One vector is turned by the same rotation once a tick. Each row is the vector after some number of ticks, and that number follows the row.
The counts run from 0 to 136.
[120 141 176 146 145  89 148 115 130 108 107 139 122 103 153 116 143 117
 116 138  93 106 128  60 120 118 147 117  96 130 150 158 153 148 183  99
 136 142 135 124 117 161  80 134 105 155  98 136 114  91 110 125 123 120
  94  93  97 166 158 167 155 109 176  74  96  77 128 141 129 108 136 149
 144 170 155  87 168 137 116 117 121 134]  52
[142 153 141 124 141  78 166 120 137 107 105 196 163 134 146 107 126 106
 107 110 140 108 133  90 105 128 111 112 105 154 150 165 118 152 181  92
 138 144 132  97 162 144  91 122  80 165 103  94 123 119 118 170 104 137
  74 106 140 178 119 173 136 124 140  83  84  76 135 133 141 133 138 160
 162 160 152 102 137 124 124 118 158 135]  19
[129 159 148 141 121  99 159 123 102 101 111 143 128 143 128 118 135 112
 130 143 134 131 114  55 122 132 132 111  90 173 138 186  97 137 164  97
 159 152 143  96 127 149 110  90  77 149 115 119  93 104 113  97 118 128
  98 143 124 124 124 167 112 109 167  80 117  58 129 150 151  96 133 157
 155 182 152 100 139 125 105  95 144 132]  74
[108 152 164 131 121  88 142 124 130 106 127 160 146 155 147 105 132 134
 112 140 135 108 123  49 120 121 137 112  96 160 123 186 111 146 178 125
 135 131 137 103 126 148  86 102  97 148 112 111 104 109 117 123 128 108
  81 132 106 138 132 142 115 128 163  66  88  58 141 147 151 106 115 134
 159 177 143 106 145 140  90  81 154 143]  55
[129 164 185 151 166  87 158 131 136 129 116 144 121  98 146 119 150 125
 112 136 100 122 117  52 127 119 155 127  99 148 133 184 145 153 184  89
 149 113 115 116 112 160  96 124 104 156  86 135 108  99  95 131 131 119
  96 119 114 144 143 155 143 118 179  92  88  84 130 130 128 116 141 166
 154 160 171 121 166 147 121 113 133 129]  59
[122 162 168 139 158  94 163 140 156 116 101 159 126 117 117 102 133 102
 127 124 127 137 117  73 100 111 101 133  98 152 134 179 144 145 164  46
 159 134 118 112 148 147  79 114 105 168  71 117  95  83  98 160 118 103
  87 153 149 162 128 172 124 120 145  98  90  85 139 138 136 114 159 152
 161 142 135  97 132 129 144 100 134 131]  109
[125 157 167 140 143  93 160 133 132 115 118 150 133 127 132 120 139 126
 108 129 134 123 100  57 127 131 134 120  97 177 132 198 120 148 186 103
 154 127 117  88 131 166 111  99  95 160 111 130  80 108 102 122 133 115
  82 138 139 121 124 157 127 122 166  91  94  73 127 132 144 121 133 175
 164 171 164 107 150 124 114  95 155 133]  67
[111 168 163 128 144  88 167 130 157 133 113 194 150 126 160 102 135 125
 119 128 116 112 140  64 105 116 122 127 106 131 144 178 146 160 169  79
 141 117 127 108 138 136  73 123 115 158  75 104 134 114 118 161 111 137
  77 111 116 177 131 155 147 125 153  93  68  90 143 130 127 128 118 138
 161 151 144 129 135 157 116 103 134 141]  29
[148 157 127 131 141  88 169 111 101  97  84 175 153 135 135  96 133  94
 135 135 126 114 135  88 110 104 114 111  95 151 144 158 107 140 159  64
 155 158 171 124 128 114  87 105  74 151  98 112 134 105 117 128  93 141
  90 125 120 182 134 155 123  96 144  81 106  66 144 159 146 101 138 127
 146 172 132 107 121 139 121 120 135 123]  14
[151 166 151 130 146  74 167 119 108  94  98 166 141 132 130  91 137  93
 132 128 142 138 102  71 111 118 120 105  99 152 132 168 106 134 163  66
 148 140 139 103 128 122 100 112  84 177  77 117 115  97 108 133 107 128
  97 142 144 155 125 174 114 102 153 108 116  90 133 156 164 115 167 162
 159 166 137  88 112 122 129 109 129 112]  99
[122 169 158 139 114  97 163 132 148 111 115 157 122 129 125 131 120 106
 132 129 128 126 118  56 116 127 119 116  79 164 144 188 129 154 163  91
 144 145 121  82 170 170 102  99  90 149 105 122  93 106 102 132 110 128
  93 134 157 120 107 183 120 129 160  86  99  77 119 143 138 108 127 173
 186 159 146 109 159 107 126 101 134 138]  85
[104 152 152 117 127  92 149 138 139 104 115 170 149 153 127  89 129 118
 111 124 132 106 130  71 104  96 109 131 102 153 133 178 114 151 149  87
 147 136 144 111 141 145  63  94  94 147  94 107 111 104 106 156 106  99
  86 143 131 165 117 156 113 119 145  81  80  78 154 145 159  99 132 121
 153 155 113 102 136 145 109  92 153 145]  122
[149 166 151 135 151  77 180 135 114 119  89 188 135 104 121 130 133  95
 124 120 103 116 133  83 116 114 121 128 107 142 158 150 144 160 161  57
 145 138 143  97 143 150 100 128  83 142  97 129 124 110 102 155  82 143
  95 109 138 171 133 159 153 111 155  90  91  86 132 134 143 117 144 171
 160 155 169 118 145 126 135 142 126 126]  9
[124 153 156 125 140  69 160 118 101 101 113 163 146 149 150 103 135 124
 108 136 129 111 109  46 134 125 139 113  96 168 133 174  99 144 175 127
 152 131 138  87 107 139 100 108  90 147 115 120 114 117 106 108 120 116
  87 123 109 142 131 149 121 113 169  75 100  58 143 148 169 119 128 139
 143 176 157 104 135 135  92  96 149 127]  56
[146 167 166 143 129  76 173 120 103 114 100 151 108 111 138 131 137 106
 132 143 102 130 111  48 137 115 144 117  90 155 152 159 126 145 166  98
 140 135 134  81 135 164 120 120  81 139 105 141 104 110  96 109 104 138
 108 110 138 129 138 171 143 100 176  85 114  74 110 143 149 114 137 183
 158 160 169 116 166 117 120 130 123 119]  76
[152 167 162 143 146  79 175 122 109 100  86 154 117 123 130  99 133  83
 137 129 116 135 121  71 113 105 115 108  92 141 141 150 122 134 157  53
 154 149 139 116 127 129 102 128  84 168  75 131 116  87 100 126  95 125
 102 127 138 162 136 178 138  91 159  97 121  91 135 163 159 106 162 160
 145 158 140  87 137 130 139 123 115 115]  100
[108 154 177 135 139  92 151 137 151 118  95 162 129 114 136 100 140 108
 114 120  97 106 139  75 110  86 119 138  99 127 140 160 145 150 154  71
 133 131 137 133 137 152  59 120 104 148  72 129 118  95 108 171  95 105
  91 116 125 181 135 174 143 116 152  89  81  94 148 137 132 103 142 133
 160 149 113  94 158 144 129 131 124 142]  120
[139 170 164 143 149  92 171 135 137 124  95 179 136 105 131 123 135 107
 125 121 100 109 142  78 117 111 125 133 102 138 150 170 158 164 168  47
 141 132 132 107 154 157  85 123  97 145  78 133 127 108 103 170  92 139
  91 113 141 171 130 167 152 114 158 104  80  95 143 126 120 117 139 166
 168 157 149 124 149 136 141 136 131 136]  10
[136 162 153 135 118  82 165 124 133 108 117 172 135 137 142 115 124 104
 119 128 138 122 118  64 122 125 127 102  81 164 146 169 114 147 163 105
 127 139 122  80 165 164 107 111  89 154 105 117 104 118 104 144 104 137
  92 116 163 131 109 188 128 118 162  80 111  77 123 142 146 110 139 179
 181 167 137  99 143 117 119 114 148 128]  86
[119 188 162 140 117  80 165 137 155 132 113 179 125 126 148 109 126 108
 127 130 108 121 134  41 129  95 118 119  90 135 143 177 130 148 149  72
 139 123 118  82 149 148  77 109 107 147  75 113 125 124 112 147  95 144
 101 119 154 151 114 177 136 120 163 107  97  89 137 142 138 107 118 155
 183 147 126 126 138 144 131 107 123 136]  96
[105 171 178 129 145  76 163 137 140 132 117 171 133 129 150 112 141 134
 116 133 103 111 125  38 126 109 134 128 105 137 142 183 123 154 175  99
 148 108 125 105 102 144  83 117 113 146  89 118 125 113 110 133 123 122
  92 119 103 162 139 135 138 123 176  87  77  68 139 139 136 120 110 128
 152 150 151 138 151 164 101  99 128 137]  47
[132 178 171 152 121  99 143 126 116 116 113 142 133 101 154 112 145 125
 125 146  89 112 135  39 133 110 155 114  80 137 126 186 141 146 157  95
 129 124 143 121 126 157  79 103 109 152  77 138 121 119 111 122 116 142
  92 107 118 138 141 169 139  99 180 104 100  75 126 145 130  87 117 143
 174 170 122 107 166 153 118 118 127 140]  71
[ 99 157 165 131 129  96 150 135 156 117 106 165 144 135 133  99 131 116
 116 117 116 105 142  74 102  90 110 136  99 140 134 177 135 147 159  80
 141 133 140 128 140 151  52 103 108 149  80 113 113 100 115 163 104 104
  90 132 125 173 129 164 129 122 150  88  79  79 149 140 140  98 131 120
 169 151 111  97 145 143 121 109 134 152]  121
[139 139 165 136 169  83 158 111 109  92 107 159 142 134 142 100 145 117
 104 131 134 121 100  80 118 139 139 117 102 158 128 175 121 133 193 102
 146 136 126 114 107 144 104 129  91 173 107 117 103  98 108 128 136 111
  77 125 112 156 150 160 134 113 158  75 104  70 135 149 152 132 157 164
 137 174 162  79 147 131 110 105 143 118]  50
[109 157 140 136 146 105 166 122 149 103 107 164 150 144 122 107 128 112
 123 128 137 127 134  86  92 127 102 127  99 149 142 188 129 143 180  60
 173 161 138 120 141 132  85 104  99 160  92 105 106  91 118 136 117 114
  85 146 112 171 128 148 117 126 142  84  89  64 151 145 141 113 140 136
 145 159 149 100 128 126 118  91 145 144]  24
[114 168 146 142 145 106 170 125 151 117 109 165 147 137 137 108 135 106
 134 137 117 129 148  74  97 116 108 128 101 133 139 184 141 148 171  39
 174 147 145 130 125 126  80 101  97 157  72 114 118  96 115 143 120 126
  84 137 107 182 138 139 126 118 143  94  88  74 153 137 123 111 131 126
 146 149 139 118 130 149 132  98 134 143]  23
[136 150 154 107 144  66 172 129 101 102  90 183 139 145 126 104 133  98
 117 120 127 119 120  72 117  99 114 118 120 158 147 143 112 144 164  90
 160 128 155 103 113 135  86 114  81 141 103 117 119  95 104 139  87  99
  97 132 122 175 135 150 122 114 156  74  93  73 150 151 171 116 147 135
 129 166 157 112 133 134 104 113 131 116]  124
[144 155 157 137 132  82 173 122  93 108 104 148 121 126 130 122 135 105
 127 142 117 121 107  58 130 122 137 108  91 169 150 164 109 139 170 105
 153 150 142  85 134 161 116 114  75 141 119 131  98 103 108  99 109 133
 105 120 128 131 133 171 124 100 172  73 119  67 123 153 158 108 140 169
 157 175 165 106 150 113 109 113 131 121]  75
[116 173 169 145 143 102 167 140 143 129 118 150 117 128 136 135 142 127
 119 140 115 128 118  34 122 125 134 128  98 168 133 197 130 152 176  91
 159 117 122  92 116 162 100  95  92 140  98 134  94 110  99 108 123 121
  89 138 122 129 126 146 129 122 175  87  93  69 131 130 143 111 120 159
 158 164 167 133 157 143 113  95 134 144]  66
[145 144 163 140 141  85 157 120 108  97 112 151 138 120 146 111 141 117
 107 129 135 115 100  69 125 136 150 105  91 175 134 182 117 142 185 118
 135 134 119  92 139 161 114 116  86 168 116 128  94 111 101 126 123 125
  78 121 139 123 133 173 131 119 167  84 103  69 118 136 144 128 150 181
 164 176 156  88 154 118 111 106 154 127]  68
[145 177 154 146 125  94 168 118  94 107  99 144 127 115 141 115 138  97
 150 150 108 128 124  48 130 106 136 115  80 144 144 165 122 138 158  67
 157 149 155 108 116 141 105 104  86 158  89 139 118  96 105  98 106 143
 112 123 124 143 136 170 129  85 175  98 125  70 132 155 150  90 139 147
 154 170 146  98 145 124 126 120 119 123]  82
[118 141 160 128 126  68 159 113 122 105 110 173 141 136 163 107 131 111
 110 133 109  99 136  63 120 107 143 110  92 131 154 140 126 148 176 125
 132 147 140 113 118 147  84 132 101 144 109 117 118 103 112 131 107 121
  93  95  93 171 146 162 151 111 166  54  90  63 137 155 148 110 121 129
 140 169 155  94 161 140  99 116 131 135]  45
[115 172 164 144 117  96 162 133 162 120 103 153 112 120 125 111 124 101
 136 128 103 124 133  62 109 100 108 130  84 128 153 158 151 143 156  56
 152 151 123 114 155 159  78 119  97 151  78 125 104  96 103 145  98 117
 105 120 143 158 120 184 139 114 153  85  92  89 130 142 129  94 142 146
 168 142 133 105 159 124 138 118 111 137]  102
